Each path below is one point turned by a fixed rotation once a step. After each direction that follows a path, write how fast that rotation turns it, in degrees a step (0 if it stays still).
Each turn is a multiple of 5 degrees from 10 to 175, or 0.
Each row of a path follows its step; steps can be skipped.

step 0: 89	10	-228	-32	177	-284	-229	82	-265	277	-137	-95	-240	-173	29	228	-109	-260	-139	210	12	-95	278	280	-205	-207	70	190	-52	78	78	469	225	-115	-384
step 1: -55	10	185	-83	77	219	40	-201	-492	152	-45	170	-413	-391	17	1	7	254	318	101	-208	158	237	-14	147	367	152	-89	214	243	-186	157	-32	87	209
step 2: -349	92	-34	-251	88	59	-258	305	125	-10	-50	369	-309	470	7	68	-151	147	-42	83	-49	-290	-211	-77	147	210	-72	276	-46	-221	-169	216	251	182	201
step 3: 12	-156	17	63	-265	108	-155	-4	270	301	78	31	209	88	-29	-283	111	-430	602	295	-102	96	-36	140	77	-129	-160	32	-191	118	-103	230	38	406	-18
step 4: 16	282	-307	189	282	243	-373	164	-11	-82	-339	-9	193	-238	-259	18	232	317	220	-159	70	16	29	-115	324	-393	-131	19	116	181	99	28	216	47	-156
step 5: -316	-245	154	223	427	94	-25	196	-247	275	170	41	7	-171	230	157	-44	-283	108	186	33	-159	-208	-13	-5	-28	146	196	492	-60	443	-58	-8	30	-107
step 6: 35	-344	-63	301	-156	-43	-143	196	19	-224	234	309	-12	-268	-39	-96	-77	175	120	-218	-34	-261	-120	19	294	264	200	6	-2	186	-121	-210	-305	273	432
step 7: -122	-273	-129	50	87	144	78	191	589	-330	-15	135	-18	126	112	11	-53	25	175	131	-26	130	-328	132	69	-150	-180	312	-145	-285	-229	-302	43	-319	-217
step 8: 276	-437	5	-58	-186	124	-36	189	161	132	133	-122	310	-34	-130	111	107	-57	60	103	346	67	547	94	-127	-462	-97	133	105	199	87	24	-307	-94	-23
step 9: 22	97	-200	320	222	-221	397	70	-115	-74	-269	-61	-246	-334	-6	589	-131	162	-36	-155	12	-121	227	124	204	-31	95	113	-33	292	37	14	-65	-224	-240
step 10: -178	-140	328	8	-103	194	245	-34	117	180	212	133	-234	54	57	209	-77	207	71	48	-165	103	182	85	-108	587	-105	112	378	-142	221	4	-146	-357	327
step 11: -76	130	-19	47	-262	104	-69	43	301	-289	-58	30	-172	507	-232	81	-281	-218	-101	-47	66	-337	142	150	102	152	-181	53	-410	163	-150	138	-315	145	242
Speeds:
80	-6	57	-50	31	43	20	98	162	-66	74	91	8	45	-65	-109	-127	-15	64	-52	-115	-42	65	-7	-64	99	-44	-34	-115	-104	2	-71	43	105	-54 => 85
-24	101	-16	-87	33	131	104	12	-19	32	-80	47	129	-82	3	40	0	160	-7	47	-42	44	-55	15	167	35	49	5	-105	-108	-15	-73	47	-109	4 => 135
18	75	82	38	-119	34	73	-54	86	-78	8	-2	-81	26	100	-20	105	-110	-165	-69	11	-15	146	23	122	25	-6	-51	-18	-36	115	-37	-26	-93	-45 => 20
133	-16	-49	113	61	20	-45	-51	-14	87	-133	-47	-40	-57	-11	19	-119	58	-17	75	-65	-87	53	-7	-47	71	64	-107	88	5	204	-43	52	-37	-24 => 80
-147	-32	-56	-77	60	34	88	14	56	63	75	41	-91	-88	44	18	13	35	-129	-72	-43	11	-45	-71	-35	180	107	34	28	149	50	-14	-10	96	30 => 85
-72	-7	-117	-58	-30	89	-26	-73	159	-27	95	10	58	-1	-57	26	-42	18	-36	54	-3	24	7	97	-6	-144	78	-194	51	53	-22	102	27	-2	-120 => 85
115	-188	-14	-8	65	-56	-58	-9	0	-93	86	38	9	-129	88	-63	-11	40	-100	-6	68	20	-33	32	-44	-74	120	56	-42	-33	-37	-149	-53	-98	-60 => 40

step 0: 219	-367	-100	31	-7	17	-256	51	-182	26	-388	137	-479	89	292	427	153	-81	-78	-366	16	-168	-212	164	251	-205	308	-45	166	239	213	-206	21	72	398
step 1: -235	-423	-143	604	100	-275	136	-280	-84	-396	-157	104	203	-62	78	-173	33	55	236	360	-311	124	118	85	-122	-10	19	145	-490	-35	109	14	-81	232	-102
step 2: 18	403	171	7	44	270	-24	-217	-46	63	-4	-23	-221	570	272	-414	-137	-244	-306	101	-187	-111	-239	60	-112	35	-447	-239	28	-144	-340	-288	154	124	53
step 3: -66	11	-135	-152	-601	12	-175	185	-275	506	-109	128	158	87	123	211	-182	157	276	12	124	170	239	-215	156	-55	353	-41	81	-38	20	17	282	596	21
step 4: -116	39	471	377	235	123	205	-327	-163	76	-11	59	12	-111	-436	421	230	18	15	-99	213	265	-85	72	-98	233	10	-156	-199	-437	-78	35	-407	31	-261
step 5: 92	176	-286	76	366	-72	-241	-85	61	91	-43	-274	-125	149	402	71	487	-130	99	-607	65	-189	-146	47	-3	68	-21	74	51	250	-223	-155	27	162	535
step 6: -74	-137	-239	191	-81	-504	161	-227	228	91	227	13	-117	-169	-76	-130	-382	-157	328	212	-318	-31	55	-124	-117	421	333	268	-269	-58	304	-186	242	237	-90
step 7: -119	193	243	-304	177	369	147	-232	-263	-260	68	447	-296	250	-59	-504	-147	-136	-78	-167	-15	-13	-7	161	-16	78	216	-434	217	-326	-79	-204	-176	-99	69
step 8: -83	-322	-8	-79	-310	169	-191	228	-169	131	304	187	112	-158	524	257	202	64	214	52	130	18	-123	232	114	-438	143	376	185	-117	11	-162	-17	486	229
step 9: -30	111	160	392	-39	-143	258	-336	-243	-91	-368	-533	-16	21	-163	256	-275	77	63	307	77	7	-143	451	-221	121	-88	175	-152	-198	211	-52	-434	5	-59
step 10: -151	505	100	-192	267	-14	68	-229	66	184	-93	-116	398	466	435	-345	284	232	-140	-305	-157	-24	156	-87	-127	-40	-11	-100	-121	36	45	22	158	29	448
step 11: 240	48	113	-108	-151	-377	-114	108	128	282	414	-28	-243	-196	21	140	-129	2	97	463	202	114	-2	-587	27	215	96	-48	-21	-328	336	-159	108	401	100
Speeds:
-66	171	-19	-76	11	68	117	109	-37	-15	-4	98	-129	-4	-54	57	92	-3	88	20	18	-8	24	-20	35	-102	-32	-17	21	32	118	-67	28	99	-162 => 85
-60	8	-163	-18	51	-5	-107	-74	-117	89	84	33	90	-50	19	-80	31	160	97	-51	-64	5	112	-1	-40	-159	43	21	-45	59	-42	34	-14	-16	-34 => 155
8	-122	100	-57	-33	-8	34	-28	-56	-106	-12	33	-59	47	73	-102	-18	137	39	11	-120	-71	-98	109	35	-63	-14	129	95	-7	164	4	-29	-49	14 => 45
49	97	-79	58	-46	-4	4	-20	67	122	-170	-34	-77	-96	-20	30	-112	57	-100	10	-84	-70	35	66	62	-17	140	124	88	-31	-48	-59	38	-5	-56 => 120
-45	14	146	-50	87	58	51	23	25	-10	-124	45	6	-45	19	-176	103	21	-58	2	18	-33	2	-6	-76	53	121	48	-144	0	-97	93	-96	26	-100 => 130
-9	80	17	66	167	85	-166	-17	44	-12	-73	67	54	33	5	18	-105	-49	115	41	-38	23	15	30	-69	73	-69	-16	86	-104	80	19	-94	-93	-111 => 140
